In the rows, 128 means zero.
Where one turn sends some rows of the set: a few examples, then the rows asked
Vusip: [121 145 114 125 148 125 127 131 106 112 107 128 140 135 143 121 135 149
 143 148 110 108 114 147 106 134 117  98 171]
mar: [114 154 144 141 136 118 110 116 126 115 120 127 138 130 161 120 121 166
 111 132 124 106 140 152 109 148 108 107 150]
mevi: [118 130 153 146 146 124 110 131 120 129 141 136  99 147 119 171 154 133
 100  93 125 129 109 127 114 122 140 129 130]
debo: [112 123 142 137 131 147 142 138 105 116 111 137 119 128 122 172 141 130
 133  98 124 143 115 126 114 110 119 159 131]
sugal: [108 114 120 120 162 138 131 147 119 134 108 122 108 126 133 167 150 119
 137  98 152 135 112 121 114 114 147 137 133]
noz: [114 120 134 140 158 129 116 147 128 146 138 136 100 130 110 150 155 147
 105  94 146 117 105 140 113 140 138 132 146]
det: [133 125 133 134 152 125 115 137  84 117 113 151 127 121 147 145 120 164
 130 158 100 110 122 128 116 114 114  89 117]
rog: [107 150 148 156 113 141 116 144 120 115 135 131  96 140 129 152 150 142
 116  84 127 119 122 135 117 127 127 144 146]
garad: [128 173 140 143 139 120 108 111 115 107 123 122 139 146 137 132 141 179
 121 122 121 110 116 136 106 156 118 122 139]
fanip: [141 157 133 147 163 111 116 129  94  93 116 135 121 123 146 135 132 150
 110 145 118 113 127 131  96 141 101 102 124]
faver: [108 139 115 143 170 152 110 144 129 134 131 146  81 111 119 138 124 140
 119 107 129 108 133 134  94 145 150 134 143]
bug: [124 141 109 115 160 153 105 134 125 120 113 145 124 127 146 122 128 175
 159 150 115 111 131 126 104 129 146 106 141]
lak: [119 140 141 127 145 127 111 112 104 131 101 134 148 124 170 143 100 160
 139 144 103 115 140 140 106 124 123 106 133]
Tepe: [122 153 132 125 156 119 121 139 104  79 114 130 113 129 162 134 139 139
 114 151 132 100 133 130 113 123 103  95 137]
Bage: [ 90 126 125 113 178 144 138 121 111 123 108 140 115 125 110 178 118 118
 109 118 119 115 113 134 115 126 145 139 139]
kimet: [115 150 118 119 150 131 111 130 131 120 118 135 136 135 134 114 144 185
 137 141 123 106 109 135 108 158 133 119 157]
liv: [113 135 119 139 165 143 106 118 131 133 126 134  84 135 124 154 139 115
 135  96 125 138 131 137 100 108 152 114 133]
Zuzu: [ 96 145 138 141 143 143 108 150 135 119 143 148  81 128 117 134 145 144
 106 100 130 109 124 136 111 146 138 136 151]
puse: [ 95 135 115 117 145 126 135 137 116 105 107 115 138 129 161 153 133 174
 114 136 145  85 126 130 136 129 128 112 115]
bod: [118 143 127 110 156 133 110 138  94 108 109 151 123 133 149 132 128 148
 148 162 104 113 117 131 110 114 120  89 149]
Nagek: [121 134 123 147 165 163 122 140 123 131 130 151  82 109 105 142 128 143
 110 101 140 116 129 146 103 123 124 137 149]
Kila: [103 128 134 135 166 124 109 109 111 149 128 135  97 139 115 172 134 127
 109  97 113 123 112 141 113 122 153 114 124]
tivu: [128 146 120 130 149 146 103 116 105 128 112 139 125 133 151 147 113 177
 147 140 104 107 141 130 115 106 146  97 114]
pivi: [130 119 120 150 132 119 137 139  91 121 112 126 141 121 152 146 125 168
 119 141 114  94 122 145 125 118 112  93 129]
Masin: [122 152 122 123 155 131 132 141 122  79 107 117 133 125 167 145 141 154
 124 135 153  99 139 111 115 126 127 121 116]
sesil: [117 129 145 138 148 158 127 148 130 116 142 158  92 129 105 147 141 142
  97 108 133 114 118 134 116 124 128 135 154]
pazof: [ 85 134 113 130 163 143 133 102 124 124 114 134  97 127 104 165 117 119
 111 110 108 123 127 156 109 120 141 127 138]
fil: [136 146 119 151 149 111 129 120  98 114 113 124 143 126 137 125 131 160
 124 141 107 106 116 147  97 149 108 106 148]
Kidef: [105 137 108 148 160 154 126 115 126 131 118 137  85 112 109 147 119 134
 121 101 123 126 137 159 102 117 127 131 139]
Natu: [119 129 144 136 143 138 116 138 119 117 123 128 102 142 135 173 157 116
 131  93 134 142 122 119 109 105 145 132 126]
mamig: [137 153 155 150 134 126 111 124 114 108 121 127 136 125 173 130 118 164
 117 129 129 113 150 138 103 132 109 112 134]
rol: [100 129 145 118 130 118 121 125 108 123 103 130 155 129 168 146 112 168
 124 139 113 107 129 145 126 127 119 108 135]
Kam: [ 76 143 117 125 151 137 119 114 104 142 108 125 103 132 127 173 112 127
 130  99 105 114 120 146 116 119 153 131 133]
rit: [105 144 134 118 157 125 109 127 132 115 113 135 135 121 160 113 117 159
 120 150 126 107 138 143 101 155 122 105 157]
Zeted: [101 117 138 122 152 141 135 161 104 120 110 137 116 120 138 179 135 128
 123 109 131 119 116 106 113 128 151 158 122]
Loto: [ 70 124 129 107 154 131 126 137 106 128 107 136 113 126 128 178 126 128
 122 112 115 115 109 125 124 128 156 144 128]
Ziket: [142 176 139 145 149 126 115 120 110  86 119 118 131 138 156 144 140 157
 123 124 131 113 136 118 101 135 122 128 117]
Moga: [107 145 107 148 167 150 115 120 114 144 115 130  93 113 123 152 111 135
 134  98 116 114 137 145  95 127 154 131 136]
pebu: [110 123 135 118 166 148 142 136  99 126 102 140 120 116 119 180 125 127
 122 108 129 130 108 123 108 116 131 155 133]
nes: [ 96 110 122 120 172 125 128 134 114 154 117 127 113 127 118 174 137 135
 110  97 136 117  98 139 118 131 150 132 132]
Gavo: [123 141 131 119 165 133 107 123 118 121 105 139 138 114 166 125 104 155
 138 153 115 113 148 134  92 137 130 105 142]
Zes: [107 124 150 141 121 149 133 142 125 108 133 146 106 142 111 161 147 135
 113 105 119 133 118 132 122 113 125 145 149]
rorum: [133 135 149 128 140 132 120 148 117  99 112 137 139 116 182 135 122 159
 122 144 141 109 150 119 108 126 114 113 131]
Dez: [124 135 145 150 127 147 127 157 106 120 122 129 110 125 141 171 139 136
 129  88 133 123 124 115 111 118 137 156 130]
figiz: [103 136 125 129 136 130 118 118 104 127 114 123 132 134 151 161 118 185
 120 133 116  92 127 143 140 112 134 101 110]
som: [104 124 146 112 137 126 127 145 119 107 108 134 146 125 176 140 122 164
 117 151 135 100 134 128 124 131 118 111 140]
kor: [117 135 117 134 134 124 142 149 105  95 109 117 130 132 161 138 137 148
 118 141 134  92 126 144 129 112 107  93 148]
zulan: [115 126 111 136 166 143 118 146 137 141 126 129  88 120 123 138 150 128
 133  97 150 129 122 138 101 123 143 128 149]

tivu moves to garad
mamig moves to rol
noz moves to sugal
Where do these go?
faver moves to Dez
Tepe moves to det
pebu moves to Kidef

